In the data rows, the value 500 means zero.
Some points, each followed by its number:
array([535, 471, 679, 577, 461, 465, 453, 457, 461, 533, 613, 443, 594, 495, 507, 545, 712, 410,
       396, 593, 513, 414, 503, 519]) 0
array([569, 638, 471, 388, 638, 624, 422, 423, 574, 569, 472, 492, 477, 638, 388, 366, 504, 648,
       480, 535, 456, 387, 580, 684]) 1
array([442, 483, 475, 520, 356, 431, 550, 596, 484, 472, 576, 441, 452, 385, 517, 619, 484, 484,
       613, 492, 516, 516, 379, 498]) 2
array([511, 450, 823, 519, 391, 512, 396, 561, 579, 546, 628, 590, 571, 578, 436, 643, 589, 433,
       504, 585, 424, 555, 379, 396]) 3
array([510, 479, 565, 568, 572, 508, 631, 640, 529, 422, 527, 467, 533, 386, 490, 567, 548, 390,
       549, 545, 573, 536, 461, 381]) 4
array([564, 584, 446, 423, 610, 539, 435, 231, 467, 646, 453, 554, 558, 637, 419, 369, 419, 732,
       383, 399, 365, 478, 643, 673]) 5
array([475, 582, 625, 527, 472, 490, 406, 557, 512, 552, 612, 442, 599, 542, 503, 470, 689, 518,
       453, 582, 462, 499, 469, 493]) 6
array([441, 458, 558, 450, 559, 499, 507, 574, 520, 414, 521, 406, 647, 499, 541, 487, 514, 493,
       618, 519, 505, 487, 525, 498]) 7
array([398, 375, 426, 641, 521, 379, 638, 547, 482, 388, 494, 663, 407, 452, 547, 545, 396, 399,
       585, 318, 594, 627, 359, 440]) 8
array([599, 550, 618, 552, 447, 487, 422, 502, 546, 571, 582, 501, 616, 579, 532, 552, 559, 471,
       469, 611, 458, 425, 528, 485]) 9
array([708, 765, 128, 198, 798, 594, 256, 130, 744, 499, 267, 548, 316, 759, 215, 191, 275, 844,
       171, 268, 376, 113, 830, 727]) 10
array([517, 533, 542, 487, 610, 511, 400, 375, 613, 550, 460, 549, 581, 575, 397, 436, 541, 604,
       387, 582, 393, 481, 627, 628]) 11
array([517, 481, 529, 484, 465, 492, 499, 524, 402, 540, 528, 342, 524, 399, 476, 489, 555, 460,
       539, 621, 543, 501, 456, 474]) 12
array([492, 351, 605, 626, 400, 340, 584, 574, 467, 385, 482, 690, 481, 481, 519, 595, 475, 416,
       596, 466, 561, 601, 419, 395]) 13
array([797, 818, 000, 044, 999, 589, 273, 066, 747, 579, 056, 616, 314, 933, 062, 000, 163, 872,
       094, 144, 492, 000, 889, 655]) 14
array([455, 508, 584, 546, 394, 513, 524, 586, 406, 424, 504, 401, 542, 385, 580, 550, 517, 392,
       567, 575, 566, 581, 446, 507]) 15
array([482, 420, 564, 532, 381, 461, 537, 650, 471, 469, 511, 553, 428, 437, 635, 581, 507, 433,
       510, 423, 621, 587, 472, 494]) 16
array([556, 571, 472, 415, 475, 550, 493, 449, 543, 605, 489, 572, 550, 601, 413, 461, 618, 538,
       401, 517, 395, 399, 606, 615]) 17
array([494, 626, 524, 523, 570, 519, 473, 447, 455, 641, 489, 383, 488, 573, 512, 461, 526, 640,
       489, 593, 441, 558, 622, 646]) 18
array([484, 448, 501, 555, 541, 481, 570, 578, 414, 471, 522, 377, 596, 447, 451, 507, 562, 403,
       514, 574, 602, 411, 474, 465]) 19
array([271, 216, 271, 656, 516, 235, 653, 545, 383, 208, 161, 999, 010, 279, 756, 668, 165, 349,
       773, 000, 909, 881, 353, 273]) 20
array([610, 527, 552, 513, 514, 506, 490, 350, 480, 619, 516, 455, 573, 575, 512, 517, 568, 529,
       426, 597, 300, 550, 592, 614]) 21
array([353, 170, 358, 724, 429, 233, 648, 506, 411, 213, 321, 936, 148, 399, 700, 631, 228, 379,
       708, 067, 856, 826, 333, 264]) 22
array([476, 536, 587, 480, 364, 451, 585, 520, 449, 452, 584, 336, 627, 405, 476, 585, 569, 409,
       575, 535, 484, 493, 507, 478]) 23
array([405, 509, 584, 496, 445, 416, 624, 536, 505, 474, 602, 399, 591, 434, 579, 550, 518, 393,
       567, 575, 566, 483, 397, 459]) 24
array([405, 460, 485, 547, 392, 464, 523, 634, 503, 425, 602, 452, 491, 435, 484, 501, 565, 392,
       566, 476, 565, 484, 396, 408]) 25
Which point above is nearest to each new point by angle, seen from the average point of the numbered points? Its number follows each.
array([601, 561, 580, 435, 524, 542, 489, 428, 463, 542, 599, 400, 596, 552, 525, 436, 615, 503,
       422, 587, 381, 438, 560, 621]) 21
array([484, 461, 576, 545, 416, 520, 564, 585, 501, 471, 591, 519, 488, 371, 475, 595, 486, 495,
       539, 460, 575, 490, 402, 464]) 2
array([447, 446, 522, 553, 481, 452, 603, 522, 382, 434, 574, 395, 473, 471, 505, 556, 495, 439,
       518, 460, 568, 552, 494, 524]) 15
array([887, 764, 442, 156, 999, 999, 308, 330, 999, 843, 146, 158, 068, 836, 169, 146, 571, 900,
       354, 699, 000, 601, 880, 670]) 1
array([508, 519, 529, 588, 483, 527, 566, 628, 505, 431, 517, 367, 607, 489, 477, 494, 532, 453,
       504, 550, 558, 467, 402, 417]) 19
array([381, 511, 527, 544, 419, 524, 623, 633, 500, 423, 591, 519, 541, 467, 522, 594, 430, 497,
       592, 511, 526, 489, 501, 515]) 2
array([503, 509, 536, 594, 493, 514, 526, 586, 407, 474, 602, 449, 543, 434, 531, 598, 518, 491,
       567, 527, 516, 581, 447, 507]) 15
array([535, 609, 545, 447, 477, 604, 482, 445, 538, 602, 494, 432, 612, 589, 531, 527, 552, 492,
       397, 632, 431, 534, 488, 585]) 21
array([405, 509, 584, 546, 395, 416, 624, 586, 505, 424, 554, 497, 543, 482, 481, 598, 518, 491,
       517, 527, 566, 532, 447, 459]) 24
array([455, 506, 535, 597, 439, 412, 618, 634, 502, 475, 601, 503, 539, 435, 584, 553, 565, 489,
       565, 573, 613, 485, 394, 457]) 24
array([475, 522, 516, 507, 514, 442, 600, 537, 450, 479, 576, 440, 552, 402, 503, 456, 530, 504,
       563, 566, 617, 538, 443, 514]) 24
array([403, 504, 542, 598, 494, 506, 523, 593, 409, 519, 549, 427, 481, 385, 582, 603, 553, 490,
       572, 465, 618, 589, 444, 499]) 15
array([506, 542, 680, 522, 380, 481, 429, 464, 484, 507, 610, 420, 587, 519, 539, 523, 654, 535,
       469, 586, 472, 507, 440, 496]) 6
array([519, 547, 469, 423, 614, 618, 459, 387, 573, 553, 457, 504, 479, 643, 367, 454, 537, 600,
       430, 455, 484, 405, 530, 671]) 1
array([408, 515, 532, 492, 487, 474, 520, 533, 505, 478, 562, 429, 503, 438, 577, 546, 477, 449,
       559, 541, 511, 523, 401, 414]) 24
array([503, 508, 535, 595, 491, 513, 574, 586, 456, 425, 602, 451, 491, 483, 533, 599, 467, 490,
       516, 526, 516, 534, 446, 408]) 4
array([497, 534, 564, 510, 567, 621, 374, 433, 582, 627, 538, 459, 499, 512, 397, 442, 454, 526,
       466, 586, 428, 498, 607, 572]) 11
array([557, 565, 545, 526, 364, 477, 405, 489, 402, 584, 655, 416, 546, 523, 465, 482, 670, 462,
       520, 625, 536, 510, 459, 435]) 6
